A single turn carries every row of the set below to another of its rows. Some are shown first; where does it send the rows asked next?
finuf: [ 0.53 -0.35 -0.75  1.03 -0.56  2.87  0.47  1.07  0.87  0.11 -2.26 -1.43
  0.03 -0.19  0.40 -0.20  1.38 -2.13 -2.31 -1.25  1.76 -0.79 -1.26 -0.93
 -1.35 -2.12  1.49  2.12  0.37]
mog: [ 1.28 -0.50 -2.20 -0.07  0.82 -1.23  1.34  0.82  1.74 -0.42 -0.58 -1.03
  0.41 -0.41  1.11 -1.10  1.78 -1.72 -0.68 -0.76  1.50 -0.75  0.29 -0.76
 -1.43  0.16  0.66  3.11  0.80]
vib: [ 0.24 -0.24 -0.38  1.03 -0.24  2.65  1.32  1.00  0.27 -0.49 -2.22 -1.57
 -1.51 -1.24 -0.08 -0.63  1.52 -0.48 -2.43 -0.34  0.80 -0.65 -0.85 -0.58
 -1.11 -1.47  0.10  1.59  0.26]
Biv: [-0.16  0.35 -1.57  1.53  0.12  2.65  0.90  0.97  0.54 -0.41 -2.05 -0.51
 -1.03 -0.16  0.19  0.19  0.87 -1.82 -1.68 -0.33  1.25 -1.18 -1.83 -0.20
 -1.21 -2.22  0.27  1.65  0.64]
ziko: [-1.10  0.92 -0.51 -0.43 -0.41 -1.43 -0.21  1.40  0.43 -0.14  0.06  0.35
  1.53  1.82 -0.24  0.43 -0.25 -1.30 -0.29 -0.76 -0.09 -0.55  0.14 -0.80
  0.04 -1.66  1.70  2.18  0.20]
tufu: [ 0.40 -1.07 -0.16 -0.90  0.66 -1.66  1.61  0.56  0.69 -0.47 -0.04  0.12
  1.16 -0.63 -0.04 -0.65  0.82 -0.76 -0.98 -2.81  0.79  0.51 -0.01 -0.47
 -0.08 -0.29  1.05  2.85  0.20]
mepeg: [ 0.95  0.96 -0.58  1.10 -0.18  2.27  1.11  0.97  0.67  0.57 -2.16 -0.96
 -0.06 -0.35  0.71 -0.50  0.90 -2.18 -2.44 -1.33  1.46 -0.52 -1.86 -0.94
 -1.27 -2.30  0.41  2.44  0.77]
lef: [ 0.15 -0.93 -2.03  1.60 -0.86 -2.06  1.93  0.75 -0.68  0.47 -0.34 -1.51
 -0.19 -0.06  0.02 -0.54  2.78 -0.61 -1.16 -0.97 -0.31 -0.49 -0.39 -2.23
 -0.32 -2.90  0.08  1.88 -0.54]
pozo: [ 1.87 -0.38 -1.02 -0.77  1.74 -1.03  1.45 -0.52  0.49  0.68 -0.26  0.72
  0.58 -0.71 -0.26  0.13  2.29 -0.82 -1.22 -1.16  0.20  0.27 -0.23 -0.39
 -1.08 -0.22  0.80  3.31  0.24]
Kop: [ 0.09 -1.36 -1.75  0.35 -1.11 -1.53  2.24  1.24  0.66  0.18 -1.08 -0.71
 -0.79  0.56  0.22 -1.37  2.56 -1.85 -1.03  0.07 -0.33 -0.73  0.24 -2.14
 -0.93 -2.53  0.38  2.46 -1.50]
lura: [ 0.62 -0.65 -0.95  0.92  0.41 -2.20  0.50  0.35 -0.12  0.99 -0.51 -0.91
  0.29  0.43 -0.23  0.70  3.30 -1.05 -1.29 -0.41 -0.91 -0.34 -0.95 -2.34
 -0.99 -2.98  0.40  2.68 -1.05]
kobuz: [ 0.46  2.13  0.04  1.05 -0.03  2.86  1.04  1.34 -0.03  0.79 -1.36 -0.80
 -0.50  0.34  0.52 -0.62  1.14 -1.29 -1.57 -1.12  1.36 -0.47 -1.95 -0.58
 -1.23 -1.72  1.47  2.74  1.07]
noduf: [ 0.02  1.16 -0.43 -1.75  0.73 -1.13  0.43  0.93  0.28 -0.26 -0.89  1.15
 -0.27  1.44  0.07  0.75  0.82 -1.47  0.27 -0.12 -0.85 -0.37  0.60 -0.80
 -0.42 -1.50  2.23  1.69  0.67]
Pifa: [-0.51  0.85 -0.73 -0.62  1.15 -0.12 -0.22  0.13  0.42  0.25 -0.07  1.05
  0.70  2.06 -0.20  0.32  1.05 -1.09 -0.36  0.44 -1.28 -1.14 -0.13 -0.60
 -0.90 -0.86  2.43  2.70 -0.09]
guva: [-0.11  1.09  0.77  0.81 -0.60  3.21  1.52  1.38 -0.34  0.81 -1.85 -0.91
 -1.25  0.58  0.40 -1.21  1.35 -0.97 -1.90 -1.15  0.30 -0.34 -1.45 -1.04
 -0.79 -2.11  1.73  2.41 -0.23]
nukol: [-0.58  0.60 -0.33  1.04 -0.67  2.84  1.45  1.49 -0.43  0.19 -2.01 -1.12
 -2.00  0.16 -0.44  0.19  1.66 -0.22 -1.47 -0.03  0.86 -0.67 -1.54 -0.69
 -0.49 -2.61  0.88  2.19 -0.55]
Nula: [-0.17  0.68 -0.99 -0.09  0.19 -0.92  0.60 -0.35  0.65 -1.05 -0.39  0.41
 -0.51  1.70 -1.06  0.69  0.02 -0.17  1.40 -0.34 -0.64 -0.48  0.06 -0.73
 -0.81 -1.05  1.78  1.93 -0.43]
Tizum: [ 0.42 -0.88 -0.34  0.78  0.59 -0.80 -0.09 -0.03 -0.01 -0.42 -0.86 -1.52
 -1.43  1.09  0.29  0.23  0.65  0.24  0.89 -1.88 -1.03  0.23  1.34 -1.22
 -0.31 -0.54  1.43  1.23 -0.99]
tunep: [-0.81 -0.34 -0.33  0.93 -0.75 -2.58  1.38  1.31 -0.40 -0.03  0.56 -0.07
  0.65  0.56 -0.71 -0.53  2.08 -1.07 -0.66 -1.52 -0.58  0.03 -1.07 -1.93
 -0.50 -2.92  0.74  1.99 -0.47]
vir: [ 0.60 -0.61 -1.37  1.50 -0.18 -2.37  0.68 -0.12  0.29 -0.55 -0.72 -1.07
 -0.78  0.62 -0.67  0.80  1.51 -0.58  0.69 -1.09 -0.66 -0.10 -0.41 -2.07
 -1.02 -2.62  0.17  1.49 -1.04]
Dolog: [ 0.23  0.31  0.47  1.00 -0.81  2.33  1.21  1.15  0.51  0.20 -2.36 -1.74
 -0.51 -0.36  0.58 -1.23  1.45 -1.34 -2.84 -0.99  0.36 -0.62 -1.48 -1.63
 -1.25 -2.42  0.73  2.12 -0.02]
Bug: [ 0.05 -0.42  0.23  0.64  0.34 -1.11  0.03  1.73 -1.11  1.04  0.23 -1.03
 -0.10  0.69  0.94 -0.45  1.04 -0.63 -0.41 -2.97 -0.40  0.95  1.32 -0.90
  0.43 -0.65  1.42  1.57 -0.14]
Ratel: [ 1.68 -0.33 -1.23  0.26  1.02 -1.68  1.40 -0.73  0.68 -0.80 -0.39 -0.22
 -0.61 -0.42 -0.75  0.45  1.09  0.07  0.88 -1.84  0.56  0.53 -0.09 -0.65
 -1.05 -0.36  0.59  2.32  0.07]
ril: [ 0.17 -1.21  0.00  0.47  1.53 -0.14 -0.70  0.58 -0.59  1.41 -0.72 -1.40
 -0.67  1.44  1.36  0.05  2.09 -0.59 -0.81 -1.75 -1.52 -0.07  0.96 -1.34
 -0.07 -0.75  2.04  2.16 -1.14]
Zivo: [ 0.84  1.23 -0.75  1.37 -0.62  2.89  0.39  1.53 -0.03  0.94 -1.51 -1.25
 -0.31  0.13  0.00  0.30  1.76 -1.49 -1.52 -0.91  2.14 -0.29 -1.35 -0.75
 -1.33 -2.12  1.72  2.49  0.84]
ruvel: [-1.06  0.98 -1.87 -0.67  0.20  0.13  0.77  0.47  0.36 -0.29 -0.21  0.16
  0.67  2.05  0.18 -0.02 -0.09 -0.50  0.16 -0.07  0.29 -1.43  0.27 -0.17
  0.13 -0.60  2.59  2.71  0.46]
doko: [-0.46 -0.55 -1.05  0.85 -0.12  0.02  0.20  1.24 -1.20  1.05 -0.67 -2.26
 -0.92  1.59  1.34 -0.43  1.22  0.11 -0.40 -1.50 -0.72 -0.35  1.68 -1.27
  0.80 -0.96  1.97  1.60 -0.65]
kadog: [-0.05 -0.43  0.04  0.93 -0.97  3.12  1.30  1.03  0.43 -0.22 -1.77 -1.05
 -0.56 -0.23 -0.32 -1.25  2.00 -1.43 -2.40 -0.71  0.62 -0.76 -1.15 -1.14
 -1.66 -2.04  1.91  1.84 -0.02]
Kala: [ 0.04 -0.08 -0.30  0.32 -0.10 -0.16  1.03  2.03 -0.52  0.87 -0.24 -2.07
 -1.66  1.22  1.10 -1.51  2.67  0.19  0.06 -0.65 -0.19 -0.11  1.44 -1.44
 -0.32 -0.17  2.12  2.74 -0.85]
nibo: [ 0.51  0.80 -0.05  1.05 -1.00  3.40  1.38  1.51 -0.66  0.84 -1.23 -0.62
 -1.15 -0.03 -0.56 -0.82  2.24 -0.97 -1.68 -0.81  1.19 -0.05 -0.94 -0.68
 -1.31 -1.90  2.10  2.19  0.26]
turar: [ 0.19 -0.80 -0.62  0.04  0.64 -2.67  1.13  0.98  0.06 -0.12 -1.02 -0.48
 -0.81  0.44  0.45  0.52  3.04 -1.56 -0.12 -1.58 -0.71 -0.06 -1.03 -2.47
 -0.63 -3.32  1.12  1.76 -0.32]
Dut: [ 0.94 -0.49 -2.40 -0.26  0.69 -1.16  2.74 -0.24  0.72 -0.50 -0.08  0.08
  0.69 -0.89 -0.14 -0.71  1.52 -0.59 -0.85 -1.43  1.31 -0.43 -0.56 -0.37
 -0.55 -0.42  0.79  3.06  0.82]
labuv: [-0.16  1.25 -2.32 -0.06  0.18 -0.22  0.80  1.64  0.45  0.81 -0.21  0.33
 -0.43  2.45  0.83 -0.06  1.00 -1.81  0.98  0.06  1.09 -0.89  0.08 -0.46
 -0.41 -1.12  2.16  3.38 -0.17]
Zuvo: [ 1.43  0.01 -0.32 -1.81  1.40 -2.18  1.52  0.45  0.87 -0.54 -1.01  0.01
 -0.05 -0.72  0.05  0.63  2.23 -0.71 -0.29 -1.49  0.65  0.28 -0.33 -1.12
 -0.69 -1.08  1.33  2.74  1.02]
pev: [-0.09  0.82 -0.67  1.49  0.71  3.07  0.63  1.33 -0.10  0.07 -1.59 -1.53
 -1.67 -0.05  0.49  0.24  1.50 -0.30 -1.01 -1.04  1.75 -0.64 -1.74 -0.06
 -0.76 -1.25  1.20  2.36  0.67]
digip: [ 0.06 -0.39  0.27 -0.14  1.31 -1.13 -0.19  1.34 -0.56  0.10 -0.84 -0.87
 -1.37  1.03  1.46 -0.21  2.01 -1.05  0.09 -1.74 -1.61  0.07  1.13 -1.57
 -0.37 -1.12  2.23  0.83  0.38]

lura -> ril
vib -> nukol
lef -> doko
And these:
labuv -> mog
ziko -> tufu
Zivo -> finuf
noduf -> Zuvo
Ratel -> vir
mepeg -> Dolog

A single turn carries every row of the set below to another of its rows. Some are shown first; where does it send the rows asked next?
Mef: [-1.12  0.05 -0.66  0.01 -0.42  0.23 -1.53 -1.62  1.51 -0.33  0.02  0.69
  1.11 -1.34 -0.87]
mit: [-2.21  0.90  0.20 -0.14  2.57  0.36  0.50 -0.75  0.35 -0.94 -0.25 -0.28
 -0.35  0.81 -0.45]
kiled: [-0.53  0.32 -0.12 -0.58 -0.98  0.38 -1.30  0.51  0.08 -0.13 -1.27  0.38
  1.10 -0.33  1.03]
kariz: [-1.18 -0.48 -0.42  0.00  1.64  0.76  1.89 -0.11 -0.15 -0.02 -0.49 -1.30
  0.45  0.49 -0.99]
nof: [ 0.89  0.24  0.12 -1.18  0.88 -0.22 -1.02  0.41 -1.10 -0.78 -0.03 -0.58
  0.45 -0.73 -0.46]
gakuv: [-0.57  0.74  0.40 -0.75  0.60  0.17  0.80 -0.61  0.17  1.17 -0.16 -1.72
 -1.80 -0.43 -1.50]
bip: [-2.06  0.24 -0.50 -0.05  0.47  1.71  0.40  0.15  0.29 -1.30 -0.21 -0.75
  0.49  1.66 -0.60]
leb: [-1.75  0.76 -0.12 -1.55 -0.92  0.56  0.73 -0.72  1.77 -1.29  1.59 -0.10
  1.10  0.66  0.05]
mif: [-0.56 -0.70 -0.13  0.30 -0.18 -1.87  1.02  0.72  0.86 -1.67 -0.05 -0.03
  0.67  1.12 -0.19]
nevat: [-0.94  1.17  0.81 -1.57  0.26  0.42  0.05 -0.37  1.51  1.35  1.73 -0.18
 -0.98 -0.77  0.54]
sil: [-0.12 -0.31 -0.78  0.79 -0.26 -2.03  0.84  0.12  0.69 -1.15  0.08 -0.10
  0.88  1.13  0.01]
viban: [-0.89 -0.67  0.26 -0.97  1.14  0.00  0.29 -1.15  1.59  0.65  0.71 -2.42
 -1.16 -0.90  0.17]
rif: [-0.61 -0.42  1.98  0.40 -0.75  1.36  0.60 -0.64  1.71 -0.70  0.31 -1.38
 -0.60 -0.17 -0.65]
Vut: [ 0.82  1.28 -0.40  0.53  1.52  0.54  0.31  0.88 -0.41  0.30  0.66 -1.17
  0.11 -0.64 -0.51]
Nek: [-1.49  0.18 -0.76 -1.25 -0.61  0.87  0.89 -1.03  1.82 -1.29  1.35  0.18
  1.20  0.65 -0.12]
mupom: [-0.20  0.25  0.58 -0.65 -1.91 -0.56  0.20 -1.48  1.46 -1.03 -0.50 -0.02
 -1.18  0.13 -0.91]
terov: [-0.19  0.61  1.07 -0.82  0.17  2.07  1.01 -0.22  0.68  0.02  0.01 -1.18
  0.76 -0.78 -1.59]
Gifid: [ 0.65  0.89 -0.50 -0.11  0.17 -1.64  0.12  0.39 -0.30 -0.10 -1.43 -1.02
 -0.27  0.15  0.78]
malo: [-1.46  0.18 -0.83 -0.25  1.65  1.36  1.12 -0.12  0.54 -0.32  1.07  0.73
  0.71  0.14  1.32]
feke: [-0.19  1.16 -1.12 -0.15  0.07 -0.67 -0.68  0.26  1.97 -0.13  2.01  0.28
 -1.28  0.32 -0.03]
Nodib: [-0.07  0.03  0.08 -1.67  0.05 -0.27 -0.66  0.65  0.71  0.33  1.24 -2.05
 -1.49 -0.04 -0.48]
zet: [-0.43 -0.06 -1.50  0.55  0.52  1.41  0.15 -0.67 -0.80 -0.08  0.02 -0.41
 -0.29 -1.18  0.75]
bebor: [-0.28 -0.19  0.91 -1.21 -1.44  0.07  0.97 -0.80  1.36 -0.73 -1.62 -0.01
 -0.16  0.11 -1.23]
peve: [-0.38  0.59  0.28 -0.30 -2.14 -0.68  0.05 -1.27  1.05 -1.11 -0.40 -0.62
 -1.46  0.15 -0.32]
Reler: [-0.95  0.25  1.21  0.89 -0.71  1.38 -0.76  0.01  0.80  0.23 -0.66 -1.21
  1.26 -0.17 -0.80]
bosu: [-0.30  0.69 -1.31  0.12  0.11 -0.13 -0.54  0.58  1.70 -0.60  1.94  0.29
 -1.31  0.09  0.60]
Mupab: [-1.16 -0.08 -1.23 -0.62  0.87  1.34  1.45 -0.38  1.33 -0.65  1.32  0.45
  1.39  0.24  0.56]
daso: [-1.64  0.63  1.80 -1.33  0.36 -0.29  0.26  0.75  0.65  1.04  0.58 -0.08
  0.73 -0.60 -1.44]
mem: [-0.49 -1.00  0.18 -0.24  1.90  0.78  0.84  0.70  1.83 -0.87 -1.22  0.01
 -0.30 -0.71 -0.89]
deza: [-0.58  0.49 -0.82 -0.22  0.55 -1.47 -1.65 -0.82  0.87 -0.12  0.64  0.57
  1.37 -1.12 -0.59]
Mos: [-1.78  0.74  0.45 -0.84  1.57 -1.03  0.75 -1.38  1.55 -0.31  0.10 -0.35
 -0.62 -0.27  1.74]
rik: [-0.39  0.18  0.45 -1.06 -1.04 -0.20 -1.44  1.04  0.45  0.34 -0.88  0.33
  1.03 -0.48  0.65]
Duk: [-1.75  0.04  0.62 -0.59  1.47 -0.48  0.85 -1.18  2.14 -0.27 -0.04  0.08
 -0.97 -0.37  1.54]
selid: [-0.93  2.38 -0.03 -0.56  0.38 -0.71  0.43 -1.05  0.17  0.44 -0.41 -2.38
  0.18 -0.59  0.17]
pusa: [-0.52  1.88  0.06 -0.99  0.06 -0.01 -0.15 -0.38  1.78  1.11  1.76  0.23
 -1.36 -0.36 -0.07]
Mibi: [ 0.25  1.00  0.34  0.04  1.33 -0.88  0.53  0.11 -1.11 -1.64  0.84 -0.89
 -0.07  0.59  0.21]
Gabo: [-1.04 -0.15 -0.53 -0.35  0.67 -1.62 -0.97 -1.57  2.34 -0.12 -0.46 -0.19
 -0.33 -1.08 -0.90]
Kuru: [ 0.45  0.53 -1.09  0.77  0.01 -1.97  0.55  0.39  0.01 -0.08 -0.85 -0.76
  0.00  0.58  0.40]
tatof: [-0.63 -0.36  1.26 -0.65 -0.88  0.32  0.91 -0.02  1.40 -0.46 -2.24 -0.37
  0.37  0.17 -0.66]
Diga: [-1.79  0.19 -1.10 -0.07  1.01 -1.27 -0.43 -2.10  1.41 -0.87 -0.76 -0.08
  0.98 -0.47 -0.50]

sil -> Nek
tatof -> nevat
gakuv -> Vut
And these:
Reler -> viban
selid -> zet
Mef -> Gabo
Nodib -> Mibi
rik -> Mos
peve -> bosu
Mupab -> bebor

